A single turn carries every row of the set below to another of its rows. Some are shown first; where does it send the rows asked next?
Ripoz: [ -9.0  10.6  -7.9  24.5 -45.5  -4.7 -25.3  -6.1 -15.0 -15.0  16.1  11.9
  -3.6   7.7  -8.7   1.0   6.7   0.9  -4.8 -10.5]
Lidi: [-15.4 -11.1  -1.6 -11.8 -46.1   4.2  -5.3  13.8  -1.6  -9.1  18.2  -1.3
  -6.7   2.0 -10.1  32.4   6.8   9.4  -2.0  10.6]
vodof: [-15.2   5.3 -28.9  14.4 -39.3   6.6  -9.0 -16.2 -13.0 -25.5  21.3   4.9
   2.8  10.7  -7.2   2.3  -7.0   9.2  -8.5 -11.8]
luvim: [-11.9  -9.2   2.4  -7.8 -45.2   3.8  -0.9  14.3   1.3  -5.8  16.2  -8.3
  -8.6  -1.8  -8.2  25.6   2.6  10.8   3.0  11.0]
Zal: [-18.1  -7.1   0.6  -8.7 -45.1  -0.5   0.7  11.1   3.9  -7.1  17.7  -1.7
  -0.1   1.2  -6.5  29.6   9.7   9.7  -1.9   8.7]
vug: [-22.7   3.4 -30.2   9.4 -34.3   3.1  -8.8 -19.4 -13.5 -23.3  18.0   5.4
   3.3   5.2  -3.5   7.6  -0.9  13.1  -2.2  -9.1]
lasi: [-12.5  -4.2  -7.3   0.7 -32.8  -5.6   0.6  10.5  -7.4  -5.4  11.2  17.0
  -9.0   4.7   9.7  25.7   8.9  -0.4 -11.1  22.9]
pepid: [-18.8   5.9 -28.7  12.4 -40.3   7.0 -12.6 -21.6 -12.9 -24.6  20.4   1.6
   0.1   4.4  -8.4  10.7  -3.1   8.1  -8.8 -11.3]
mab: [ -3.2   7.0  -5.2  19.8 -49.8 -13.2 -23.3  -5.4  -8.7 -19.3  15.4   3.4
  -4.6  12.9  -8.5  -0.9   5.1  -1.7  -4.8 -10.1]
kopu: [ -7.7  11.3 -22.9   0.4 -26.1 -11.8  -8.4   1.2 -20.2   0.5   5.0 -19.0
 -11.0  14.6  -8.7  -1.6 -11.8  -5.4 -10.2  20.6]
som: [ -5.9   7.2 -23.8   8.5 -28.0   0.3  -4.7  19.5 -20.7  -7.0 -10.7  -8.4
  -3.5   7.4 -28.5  17.6 -19.0  -1.7 -10.4  10.8]
vizip: [ -6.3   9.2 -24.8  11.4 -24.4   2.1  -4.6  15.6 -21.2 -10.5  -4.0  -8.6
  -5.6  14.2 -31.3  24.1 -18.3  -2.5  -9.5   9.3]
kad: [ -6.3   6.6 -23.0  14.1 -28.8  -2.2   1.2  17.0 -24.0 -13.2  -5.6  -2.6
  -4.2  10.5 -32.7  18.4 -17.5  -6.8  -9.5   2.8]
lutip: [-15.1  -6.9  -4.5   3.0 -29.0 -13.2  -3.5  11.8  -8.7  -5.5   3.4  16.1
  -6.7   9.2   9.4  26.3   8.7  -0.2 -16.9  12.6]
guso: [ -0.5  20.0 -21.5   0.4 -26.7 -11.3  -7.9   7.9 -25.5  -0.6   8.6 -18.0
  -8.3  10.6 -15.4   3.5  -9.0  -6.7  -6.5  16.7]

kopu moves to lutip
vug moves to kad
Zal moves to vodof
Where do these go?
guso moves to lasi
Lidi moves to pepid

A single turn carries every row of the set below to another of its rows. Some are shown first; where does it send the rows asked next?
fosi: [-14.8   7.1  -3.1  -5.0   7.7  -6.1 -15.6 -19.6 -18.6  -0.2  22.2   4.9
  -7.6  -6.7   0.2  -7.7  21.0  13.6   1.4 -12.4  16.8 -15.3  15.7   3.5
   1.5   3.7]
Fozoz: [  4.6   3.5   2.8 -24.8  -5.2 -29.4  24.0   9.1 -14.2  -3.6  28.8  -8.4
  18.4 -13.6   2.0  -4.6  22.0  16.8  11.9 -28.7   4.2   2.4   5.0  -9.8
  11.7  24.3]
Gerep: [  4.1   6.4   5.4 -24.8  -3.3 -28.4  23.8   3.2 -16.8  -1.4  27.7  -8.7
  19.3 -14.2   1.1  -4.1  19.9  14.0   9.0 -29.6   6.2   5.0   7.0 -12.8
   9.8  27.3]
Pase: [ -2.5  11.0  16.8 -24.6  10.8 -12.4  -3.3   8.3   8.6 -14.7  18.9   4.5
   2.9 -25.4   6.2 -18.7  14.2  22.4   2.7 -21.3   8.7   2.4  21.3   9.6
 -14.5  -3.3]
Nobun: [ -1.7  14.3  22.6 -36.7  16.0 -28.9   4.9   7.3  10.7 -12.3  13.2   7.1
   9.9 -17.0   8.6 -20.3  24.2   9.0  -1.0 -26.0  21.6  -0.1  25.1  -2.5
  -9.1   0.6]
Bif: [ -0.7  -5.0  -7.8 -20.8  -4.6 -27.9  25.9  -0.2 -16.6  -1.5  23.9  -3.2
   9.9  -8.4  11.0  -7.2  13.0  14.5   6.3 -31.7  -0.6  -2.6   6.7 -16.7
  14.9  20.7]
Fon: [  3.8  22.8  20.3 -17.6   2.4 -29.3  -1.6   2.2  -4.0  -2.4   9.0   6.5
  -7.3 -11.3  -5.9   0.5   7.6   5.4  11.2  -9.9  22.4   9.7  -1.2  -2.7
 -22.7  11.9]
gogun: [ -9.3  -3.3  -3.1 -16.8  -5.3 -27.8  24.1   5.4 -21.3   6.4  24.4 -11.7
  17.6  -9.3  -0.3  -1.5  24.3   9.0  11.2 -27.7   7.4  -5.2   4.0 -11.7
  12.8  17.6]
pozet: [-24.9   7.0  -0.7  -2.3  13.0 -19.2 -11.4  -9.4 -17.7   7.4  21.4  -1.6
 -16.7  -9.8   0.9 -11.8  13.4  14.7  -8.8 -20.5   9.3 -10.3  16.2  -1.0
   1.5  -4.6]
ruzo: [-11.8   6.3   1.1 -15.8  16.2 -11.7 -12.8 -10.2  -5.8   3.3  12.3  23.2
  -1.0   4.3 -15.2  -3.0  10.7  -0.7 -11.4 -20.2  11.7 -17.9   8.9 -15.0
  -1.5  12.7]
Rumuv: [-10.4  -4.5  -3.3 -17.0  -5.6 -25.4  28.2   2.1 -19.3   6.9  21.7 -11.2
  21.3 -11.3   1.7  -2.0  23.7   5.0  10.0 -27.3   6.5  -2.4   5.3 -12.0
   8.4  17.3]
naka: [  3.4   6.7  15.5 -27.1   4.9 -19.1  -4.9   7.7  18.5  -4.8  11.8  21.0
   4.5 -10.8 -11.9  -8.6  21.0   1.0  -5.9 -11.8   1.7  -3.3   2.9  -9.6
 -22.5  10.5]
ros: [  4.4  14.8  22.5 -30.7   1.4 -38.5   1.0   0.3  12.4  -5.7  18.6   3.7
  -1.5 -17.9   7.5 -18.2  37.8   9.8   0.2 -12.1  16.0   2.0  12.1  -7.6
 -16.2   7.8]
Sur: [-11.0   2.0   9.1 -30.8  20.8 -23.6  -4.1  14.8  13.9 -19.3  11.8  -1.4
  12.2 -15.8   3.7 -17.7  11.8   7.1   1.2 -34.9   6.8  -3.7  12.8   3.5
  -6.8  -6.7]
Zuda: [ -3.7   6.4  16.7 -28.2  13.7 -19.4  -1.0  15.0  17.2  -4.9   9.2  19.4
   7.0 -10.9 -11.5 -10.6  12.1   1.8 -10.3 -20.7   1.1  -2.0   9.7  -8.5
 -18.9   3.1]
tadut: [-25.9   7.1   2.2  -8.9  17.8 -38.0 -15.2  -3.5 -12.4   6.9  21.8 -13.2
  -8.0  -5.0  -8.6  -8.2  20.6   0.8 -10.4 -26.8   8.0  -6.8   0.9  -7.1
   2.2  -0.1]
disi: [ -5.2  17.6  17.2 -23.8  11.6 -25.2   2.1   6.6   0.4  -6.4  -1.1  11.9
  -4.3 -12.4   1.6  -4.1  -7.8  12.2  11.8 -25.0  25.4   2.0   9.1  -6.9
 -18.8   3.7]
ruva: [ -3.4  -4.1  -7.9 -20.1  -3.9 -29.5  23.1   3.0 -18.2  -0.7  24.4  -4.5
  10.0  -7.9   7.8  -6.1  14.2  17.4   9.3 -32.5   2.1  -6.5   6.7 -15.9
  18.3  20.2]
lare: [  1.7   6.7  -4.2  -8.1   5.0 -15.4   0.8  -8.7 -13.4  -7.9   5.2  19.3
 -11.1   3.3   6.1  -0.6  -1.3  -1.7   8.8 -10.3  17.7  -2.4   2.6  -1.1
  -7.9   4.6]
loni: [ -8.0   3.8  -7.7 -18.5  14.1 -14.4 -21.9 -19.8  -7.8 -13.4  18.3   7.0
   2.4   0.0   1.1  -7.4  17.7   9.8   7.1 -24.9  18.1 -21.3   5.6  -4.9
   8.7  13.4]
febi: [-15.8   6.3   1.7  -3.7   8.4 -25.3   6.1   1.9 -14.9   5.7   2.4   6.0
 -11.1  -1.3  -0.9   0.0   0.6  -8.3   2.4 -13.2  16.7   1.6   2.1  -1.4
 -14.5  -7.6]
Lotog: [  4.5   5.5   9.2 -23.5  -1.5 -31.1 -11.7   0.8  13.8 -14.5  23.1  -3.5
   0.3 -14.4   0.4 -12.1  35.7   5.8   5.6  -9.5   1.0  -0.1  -7.0   0.5
 -15.7   9.1]
Vefu: [ -8.5  -3.0   2.3 -26.5  -6.5 -32.8  26.7  10.8  -8.2   2.6  19.3 -10.0
  16.4 -16.8   4.8  -6.5  18.9  19.4  14.0 -34.0   6.2  -6.3   5.9 -16.1
   7.0  17.4]
geke: [ -4.7  10.3  18.2 -19.7  -1.3 -20.5  -5.1   4.8  10.5  -4.5  19.9  -1.7
  -4.6 -27.6   3.0 -15.7  28.0  20.3   4.2  -9.4   5.9   2.3  10.2   6.3
 -23.0  -0.3]
bugos: [ -9.7  -0.6   3.3 -27.2  -5.7 -32.0  26.6   4.8  -9.7   4.9  17.8  -9.0
  16.2 -18.0   6.3  -7.0  17.1  18.9  13.0 -35.4   7.6  -5.2   6.8 -20.4
   5.6  20.9]
ritos: [-18.6   4.8  -0.6  -8.9  16.5 -34.3   0.5 -10.4 -17.5   7.1  19.2   3.0
 -11.0   1.7   5.6 -14.6  25.6  -5.7 -15.5 -18.8  14.6  -8.3  17.4  -8.5
   7.5  -5.8]
tul: [-16.0   7.2   4.0 -11.2  14.2 -21.9 -12.1  -5.6  -6.6  11.6  13.7  16.2
  -7.5   1.6 -17.4  -3.1  13.6  -2.9 -16.7 -18.2   6.1 -13.0   5.1 -17.8
  -5.1   9.3]
taz: [ -9.3   1.4  -5.9 -14.6   9.8 -19.9  -3.8 -22.3 -14.3  -2.4  16.4  13.9
  -3.8   4.2  11.1 -11.5  30.1  -2.5  -2.8 -13.6  22.6 -19.3  18.1  -7.3
   8.0   3.7]

Pase moves to fosi
Lotog moves to tadut
Nobun moves to taz
Where do these go?
gogun moves to Vefu
Fon moves to febi
Rumuv moves to bugos
Zuda moves to ruzo

